In the rows, 128 means zero.
Turns, then the turns between two rows, first turn first; the first pair answered:
R:
[150 157 124 105 150 126 174 127 122 135 117 147 100 137 122 130 118 136
 130 117] |-> [103 121 156 105 149 114 149 145 151 113 121 142 133 132 151 162 126 127
 138 145]
[130 183 112 113 138 132 107 108 140 103 131 148 128 150 131 111 125  62
 116 119] |-> [130 174 120  96 152 133 141  99 156 115 129 165 137 151 127 118 126  74
 128 113]
[116 133 142 104 168 102 152  99 154 137 152 155 139 118 138 149 122 130
 128 114] |-> [101 133 140 133 147  92  90 120 139 112 159 125 138 114 156 152 124 105
 116 132]
[110 150 123 143 127 122 138 135 152 126 137 133 110 140 120 131 126 135
 131 137] |-> [108 150 124 145 126 120 134 135 153 125 138 133 111 139 121 131 125 134
 131 137]
L:
[152 105 120 138 162 125 141  93 131 136 141 110 103 123 126 137  98 183
 117 130] |-> [149 116 119 143 160 122 142  93 136 135 143 113  99 127 125 136  96 181
 120 133]
[170 140 103 124 119 134 101 102  88 117 120 110 115 123 126  88 138  82
 101 112] |-> [113 192 114 162 122 110 103 117 148 100 137 138 102 153 123 117 121  93
 119 141]
[115 125 130 157 117 137 143 148 126 143 146 129 124 133 114 131 122 190
 155 124] |-> [135 105 127 143 116 145 142 144 106 149 140 119 131 122 116 123 128 187
 150 114]
[ 96 168 125 138 138 145 109 121 134 130 120 126 130 133 111 129 141 151
 101 128] |-> [ 91 137 134 131 137 149 106 131 133 131 120 119 148 125 119 138 147 159
 101 127]
T:
[179 126 116 135 130 162  87 114  84 128 123 108 128 129 143  99 132 101
 122 122] |-> [175 138 109 143 144 172 148 121 112 159 131 134 119 142 111 110 120 170
 138 106]
[151 124 132 115 127  95  98 129  64 134 121 129 102 106 120 126 175  58
  93 132] |-> [155 138 122 116 149 110 187 129  95 178 128 166  90 120  77 139 159 147
 116 105]
[104 139 103 172 139 110 129 121 148 120 152 125 112 145 115 124 118 156
 150 128] |-> [123 126 106 150 133 106  91 106 118 102 139 106 120 131 141 106 132  94
 134 134]
[149 155 120 132 126 135 122 116 105 130 116 107  92 140 128 105 112  98
 126 104] |-> [140 163 118 142 131 137 144 124 122 142 123 119  87 147 114 117 105 133
 135 100]
P:
[ 94 126 148 120  99 126 131 134 202 108 120 130 123 136 121 179 120 139
 116 155] |-> [ 94 125 144 128  89 125 101 139 186  96 120 114 121 132 130 175 122 120
 107 159]
[165 112 143 103 142 134 144 113  95 146 121 119 160  66 112  78 135 122
 152 111] |-> [151 118 145 110 150 136 172 120 118 157 127 135 159  74  98  92 130 158
 163 108]
[112 191 130 135 138 106 141 112 155 112 128 146 102 140 122 117 115  88
 122 138] |-> [112 191 130 138 136 106 140 113 153 113 129 146 102 139 122 118 115  87
 121 140]
[ 95 113 152 189  97 129 124 152 145 117 146 119 134 111 123 179 131 181
 120 129] |-> [109 106 148 184  85 127  82 147 114  99 139  95 135 102 141 165 138 137
 105 134]
Now pairs of rows:
Between the rows of a pair lie two turns.
[149 160 114 138 137 117 143 115 121 117 130 134 115 141 113  90 121 106
 102 135] |-> [126 135 137 123 137 108 126 116 134 101 127 134 139 136 137 104 132  82
 105 153]
L T
[108 192 122 160 158 126 172 110 167 111 143 159 101 191  90 102  95 132
 114 137] |-> [118 176 132 140 146 116 110  97 137  77 130 133 116 176 127  84 113  47
  95 154]
T P
[152 167 128 123 155 149 158 107 100 115 142 169 100 116  96 138  95 122
 140 141] |-> [100 108 153 143 138 150 116 153 115  97 155 144 136 103 121 179 104 144
 143 162]
T L
[135  81 113 158 117 154 114 158 122 135 140 127 135 114 119 153 126 170
 137 121] |-> [174 103  95 145 120 156 121 134  92 142 130 125 116 114 108 124 125 147
 127 106]
L P
[131  92 134 117 125 146 143 143 121 137 130 137 135 113 126 138 131 161
 133 113] |-> [148 129 116 129 124 146 150 136 113 142 130 140 109 121 111 123 122 160
 128 105]
L P
[ 81 117 155 122 145  77 152 121 182 117 159 149 161 149 123 149 114 115
 159 125] |-> [ 94  90 138 149 112  87  73 149 126  99 161  90 158 128 138 137 123  95
 131 123]
R L
[114  99 101 147 151 150 173 141 122 169 146 167 120 137  96 128 122 152
 147 107] |-> [102  56 126 128 138 137 104 140 102 131 137 138 151 117 145 129 143  76
 134 134]
R T
[128 131 128 144 113 115  68 122 109 116 136  97 117 123 147 114 129  73
 103 138] |-> [153 138 118 119 144 135 181 104 135 172 134 146 108 135  99 115 117 160
 126 102]
T P
[137 161 104 128 134 131 149 122 122 133 139 160 107 148 119 126 131 138
 141 131] |-> [145 153 108 119 126 127 116 114 103 117 131 143 114 140 137 117 140  95
 130 139]
T T
[152 125 141 112 106 134 134 100 155 126 134 126 112 121 120  90 150 102
 113 127] |-> [124 108 148 128 107 140 151 125 181 135 145 132 119 124 113 116 144 152
 126 127]
T L
[150 144 118 110 124 120 134 125 116 128 138 163 124 141  95 119 113  95
 123 130] |-> [125 133 133 113 121 111 117 133 133 115 140 162 139 141 111 135 116  85
 126 146]
L T
[150 162 121 119 125 120 132  92 115 121 120 139  99 141 115  99 116  85
 120 138] |-> [ 95 154 144 142 122 106 111 117 153 102 132 142 116 148 132 135 116  96
 131 166]
L P
[126  99 141 132 124 122 134 136 139 126 134 126 143 116 129 148 132 142
 132 126] |-> [149 109 128 133 115 123 113 128 111 121 129 112 131 113 131 129 133 117
 119 122]
R P
[139 116 126 138 131 152 159 143 130 150 135 138 119  96  79 116 126 175
 137 116] |-> [132 103 125 156 108 146  87 159 104 122 136 102 122  85 103 114 133 135
 119 131]
T L
[156 126 137 138 108 131  79 178  76 113 107  71 157 112 140 102 139  63
 117 141] |-> [141 231 127 153 142 115 174 151 148 137 116 148 113 161  92 107 108 109
 147 138]
R L
[135 100 148 121 136 109 134 127 126 159 127 130 173 116 117 151 144 151
 164 148] |-> [172 107 130 116 130 116 122 114  90 162 119 116 159 109 113 125 145 132
 150 134]
R T
[130  97 150  64 128 109 113 136 158 133 122 142 148 128 149 136 128 133
 112 140] |-> [150 164 128  78 131 100 121 114 154 132 122 155 111 147 131 111 116 114
 108 136]
L L
[100 131 117 186 106 152 139 166 109 135 159 112 116 119 111 151 106 207
 129 112] |-> [118  94 124 154 114 161 160 158  99 150 150 113 135 107 115 149 116 213
 132  99]
L R
[168 149 125 107 141 122 127 114 107 126 107 138 100  91 129 115 142 113
 115 114] |-> [118 173 141 130 147 104 132 125 156 113 119 161 101 110 131 143 133 125
 131 138]
L R
[119 154 111 149  91 134 123 156 102 124 142 113 103 114 115 135 102  92
 117 158] |-> [149 120 120 101 103 141 146 130  86 134 126 118 122 100 123 122 115  72
 116 147]
L T
[107 147 123 193 116 131 120 173 130 153 138 150  82 141  88 129 111 199
 136 132] |-> [150 148 116 153 132 141 164 141 115 175 125 167  79 138  76 106 115 193
 136 109]
P R
[ 94  78 164  92 128 119 108 129 139 107 126 132 168 112 168 142 144  93
 132 148] |-> [ 87  80 167  89 139 122 143 128 160 120 130 151 170 120 156 152 141 122
 143 143]
P P
[110 113 127 144 119 141 124 141 121 132 137 122 142 130 114 132 127 149
 133 132] |-> [140 118 119 126 120 145 127 122  99 135 127 120 135 125 113 112 131 126
 124 121]
T R
[139 172 119 113 130 111 105 115  83 117 143 133  93 124 116 110 130 119
  98 134] |-> [ 88 162 140 128 139 107 130 139 136 121 157 152 109 133 111 149 122 171
 120 146]
T L
[ 68  68 200 137 125 121 119 155 184 109 146 125 194 128 169 183 142 121
 131 151] |-> [201 197 121 124 128 127 137  75  94 130 120 131  98 142 120  73 124  47
  94 100]
L L
[ 92  89 145 120 122 136 167 152 134 153 130 132 146 120 120 148 143 173
 131 124] |-> [129 109 114 141  97 138 105 151  75 137 125  92 119 111 124 113 143 129
 100 116]
R L
[119 125 143 120 127 127  87 123 136  98 144 105 143 136 131 134 134 109
 132 146] |-> [165 139 121 104 134 138 117 102 109 121 135 110 125 134 109 107 132 114
 126 120]
L R
[ 98 111 127 173 104 118  64 169 114 115 152  98 141 113 144 140 139 150
 105 144] |-> [190 133  99 110 128 136 133 106  72 152 125 122 118 109 116  85 143 128
  98  99]
P R
[207 155  81  99 120 140 119 100  67 162 132 131 110 105 123 129 123 109
 129 107] |-> [ 86 128 133 139 122 118 110 155 166 138 160 152 153 123 146 213 118 159
 163 159]
L L
[132 128 121 113  89 106  95 142 166  93 119  98  91 118 106 150 120 138
  91 119] |-> [137 142 115 116  93 108 105 139 164  99 119 103  81 123  98 147 116 144
  93 114]
R T
[ 80 145 132 126 140 135 157 153 169 143 135 153 133 153 139 150 125 171
 127 136] |-> [144 179  97 123 122 137 107 126  97 129 120 120  98 144 141  94 128  99
  91 123]
T R
[ 79 190  96 200 110 112  51 134 139 119 133 130 104 170 133 111 104  99
 106 145] |-> [138 124 131  64 165 127 173  58 147 162  95 186 156 152 138  93 131  79
 128 117]
T R
[117 129 135 130 124 116 152 102 126 128 122 133 129 139 132 129 124 143
 136 134] |-> [113 127 135 138 114 112 124 106 117 115 121 119 131 134 143 126 127 122
 129 142]
P T
[100 230 109 171 125 121 141 106 155 121 126 166 100 156 107  97 102 115
 136 148] |-> [134 216 107 144 121 122 118  85 119 113 112 149 103 143 123  71 114  62
 121 145]
P T
[117 144 131 162 118 141 150 149 112 152 138 128 116 116 108 127 108 182
 118 122] |-> [103 113 153 145 107 126  91 149 101 117 131 106 144 102 149 128 126 114
 108 148]
R T
[119 160 122 130 134 115 181 105 145 145 137 142 102 137 116 109 108 126
 132 117] |-> [101 166 114 169 115 112 134 132 137 128 147 117  93 136 122 115 104 125
 125 127]
P P
[130 131 100 108 119 134 169 129 121 142 143 119 114 123 109 145 134 130
 121 112] |-> [115 131 102 124 115 132 160 143 130 139 149 116 113 125 109 155 132 143
 122 118]
P L
[122  47 126 103 120 175 151 148 119 164 132 115 135 104 123 153 127 195
 130  87] |-> [158 129  89 126 120 171 163 126 102 173 132 126  80 124  91 117 108 188
 121  72]
L P
[151 102 107 129  84 117 150 142  85 158 151 110 138 108 111 119 119 145
 134 111] |-> [122  81 125 131  82 110 131 154 101 144 154 105 157 106 129 139 126 138
 138 127]
R R
[111 149  89 110 133 136 170 131  91 127 184 105 130 135  77 130 140 144
 159 129] |-> [ 76 126 107 119 125 128 141 150 107 109 190  96 151 132  98 152 146 137
 162 150]
R P
[101 161 132 124 117 100  91 124 136  98 127 120 130 125 146 109 133  99
 132 146] |-> [113 157 138  91 142 107 158 103 156 125 120 154 137 129 129 111 133 126
 148 131]
R R
[134 144 134 156 112 151 139 136 143 170 135 131  83 131  67 127  67 167
 136  81] |-> [145 125 147 132  95 135  58 120 103 127 119  97 101 113 116 106  87  59
 112 105]
T P
[161 136 127  88 156 124 224 113 162 178  95 164 132 119 105 121 124 165
 158 125] |-> [ 95 162 109 204 106 116 116 193 162 140 129 110 106 127 109 152 105 195
 142 155]
P P
[110 102 135 145 116 136  92 156 136 109 136 115 138 118 150 150 126 133
 136 142] |-> [169 137 103 135 118 147 114 127  96 128 124 115 105 119 125 109 119 123
 122 114]
R P
[106  76 131 155 113 131 141 160 150 130 132 136 163 125 131 158 160 167
 134 120] |-> [168 106  99 153  99 134 104 136  84 125 119 108 129 118 128 108 162 112
 104 103]
T R
[198 140  75 109 142 140 123  83  77 117 124  85 106 150 115  78 120 130
 115  94] |-> [100 111 120 131 160 133 172 125 178 125 149 124 143 170 113 156 112 223
 159 120]
T R
[175 105 130 111 140 145 126  98  90 139 126 132 126 105 130  82 137  82
 126 138] |-> [ 98 128 134 191 120 132  81 158 133 116 157 121 119 122 130 126 121 126
 135 170]
T T
[151  71 140  82 149 141 202 100 123 162 124 147 160 109 114 122 148 155
 135  99] |-> [ 76  77 177 103 143 108 149 118 172 116 136 151 183 121 151 158 151 114
 145 151]
L R
[ 96 138 114 167 121 106 106 141 172  98 133 120 123 147 125 120 123  92
 120 155] |-> [104 103 124 141 121 110  98 135 158  95 123 111 144 132 140 117 137  71
 116 155]
P L
[194 116  91 122 126 141  97 118  63 115 122 101 112 111 110  86 128  93
  87 114] |-> [133 187 117 126 166 115 185 102 171 124 134 185 106 157  87 124 106 135
 131 137]
L R
[136 123 103 148 108 148 110 141 112 139 126 118 111 122 101  99 109 156
 124 100] |-> [102 117 118 159 110 142 109 156 139 132 135 122 123 127 107 122 107 169
 133 114]
L L
[160 107 138  72 135 144 166 106 119 156 121 134 147 121 144 115 137 111
 130 146] |-> [139 100 143  83 137 147 180 122 140 162 130 140 152 125 138 134 133 148
 140 147]
R T
[209 146 105 109 119 150 135  97  70 150 109 101  98 109 114  66 154 109
  92  93] |-> [100  60 175 107 115 128  81 140 136 103 122  95 175 100 179 140 175  91
 112 155]
R R
[136 143 166  56 170 126 160  77 162 126  89 158 143 133 151 117 151  63
 121 132] |-> [115 101 175  60 173 140 188 104 182 145  99 160 162 128 142 146 151 129
 134 123]
P L
[ 95 126 155  91 148 113 187 116 179 148 114 186 133 122 128 140 124 119
 144 140] |-> [105  77 147 111 108 120  79 147 111 117 113 113 143  91 163 127 139  73
 110 147]
R L
[104  95 168 102 168 126 168 124 116 178 120 140 126 109 117 158 123 139
  90  96] |-> [ 72  97 171 141 145 114  97 152 113 144 130 111 127 108 139 170 124 112
  79 121]
P T
[107 149 153 144  80 101 132 173 110 106 129 121 131 106 127 146 132  91
 144 146] |-> [135 138 158 102  94 103 159 144 105 116 115 135 140 101 129 132 141  70
 145 136]
P P
[114  94 144 132 134 146 144 148 149 141 140 114 139 118 122 150 125 169
 132 125] |-> [158 113 125 120 122 144 105 123  97 128 127  92 121 110 132 109 133 104
 107 118]
T L
[184 173 102 124 148 129 120  99  83 122 115 102 137 161 143 101 125  88
 102 128] |-> [101 161 134 148 163 121 161 134 169 127 138 137 161 181 137 165 114 167
 139 153]
R T
[128  98 135 117 136 121 157 138 123 145 102 134 123 101 127 124 121 130
 140 130] |-> [109 106 131 145 128 119 140 157 130 139 112 126 116 105 125 134 116 147
 140 135]
P P
[152 153 114 101 135 105 161  82 135 134 108 155 114 143 131 105 117 112
 132 121] |-> [109 120 142 101 136  95 153 101 169 122 113 159 144 142 151 136 122 118
 145 142]
R T
[ 88 139 141 160 123 110  86 133 163  97 133 122 132 132 154 142 128  95
 135 166] |-> [144 127 139  90 157 126 182  86 159 142 113 161 138 129 131 119 135 111
 148 130]
T P
[131 148 128 111 130 123 149 104 151 159 115 150 120 139 129 134 129  98
 152 130] |-> [108 161 124 148 114 117 112 127 154 143 127 135 111 142 132 145 123 102
 146 142]
T R
[172 122 122 104 132 120 169 105  92 161 122 147 141 151 122  93 138 130
 146 109] |-> [101 122 149 132 133 105 164 134 153 145 141 163 158 166 132 139 131 156
 167 140]
L L
[161  79 101 126 103 127  89 115  87 110 128 124 149 104 142 122 133 103
  98 137] |-> [135  96 104 139 124 133 169 127 144 144 142 166 144 125 108 152 116 192
 127 126]
P T
[127 170 102 161 147 109 123 144 144  98 121 125 114 109 133 168 112 112
 147 144] |-> [129 108 117 137 143 119 110 150 128  97 113 107 146  85 154 174 128 105
 144 142]
L P
[154  93 148  95 154 149  85 106 106 120 121  96 119 104 135 126 142 137
 117 100] |-> [138 138 159  83 180 134 141  81 157 126 122 146 114 131 122 133 131 142
 137 107]
L R
[ 97 167 155 130 120 147 138 142 182 113 118 126 102 154 133 161 137  90
 118 144] |-> [124  92 165  83 126 169 159 138 156 133 106 115 136 127 142 158 157 102
 116 126]
L T
[ 91  72 122 147 114 148  92 180 122 115 153  94 156  90 123 155 142 155
 140 142] |-> [134  69 112 106 139 163 167 150 119 153 142 123 152  89  98 138 143 183
 148 111]
T T
[118 113 119 146 124 143 166 139 121 193 118 129 148 140 107 139 116 177
 151 134] |-> [130 100 113 153  99 139  88 142  76 163 112  86 148 124 135 120 126 113
 125 145]
T L
[128 106 136 115 137 129 118 132 117 153 135 105 119 121  84 109 148 142
  92  91] |-> [116 110 135 130 129 125  98 144 119 145 141  98 117 122  88 116 145 141
  91  98]
T P
[107  73 137 123 108 128  21 169 107 113 114  71 133  94 152 147 143 131
 117 130] |-> [127 222  93 164 127 115  92 137 139 136 123 130  50 146  86 120 101 165
 130 111]
R L
[108  94 152 138 152 122 149 129 181 147 140 145 150 139 107 156 165 191
 149 170] |-> [160  51 129 130 128 144 101 133 103 148 129  92 151 106 116 125 180 168
 119 148]
P L
[132 150 144 171 136 128 145 129 137 152 144 145 119 142 134 155 105 142
 127 143] |-> [128 145 145 178 125 124 108 136 122 137 142 127 121 136 148 153 109 118
 117 151]
R P
[148 154 121 115 136 116 146 107 122 121 120 137 109 132 128 126 121 110
 116 124] |-> [115 101 144 113 135 119 140 131 140 117 125 130 143 123 144 156 130 133
 124 135]
L L
[114  80 152 152 141  94 153 147  94 138  93 115 121 157  87 168 162 198
 122 107] |-> [146  99 137 152 125  89 100 131  47 116  84  88 104 151 101 133 168 127
  97 108]
T L
[120 113 159 155 104 152 145 156 162 137 132 126 142 171 137 165 141 176
 152 120] |-> [179  92 159  93 115 159 156 113 122 144 108 125 150 154 146 129 158 120
 141 103]
T T
[148 105 135 111 138 148 176 113 146 166 120 149 150 119 113 114 135 158
 138 104] |-> [138  68 132 137 110 154 108 146 116 147 126 102 158 101 131 119 143 151
 121 111]
T L
[124 199  94 194 100 113 109 158 136 133 160 117  68 151 103 116  85 155
 122 122] |-> [141  48 118 140  94 147  96 182  94 148 147  72 138  99 135 131 121 175
 115 104]
L L
[128 174 116 146 127 118 124 123 135 126 134 129 107 147 115 125 117 123
 130 135] |-> [110 164 125 148 128 118 130 131 152 125 137 135 117 149 118 138 118 136
 136 141]
R P
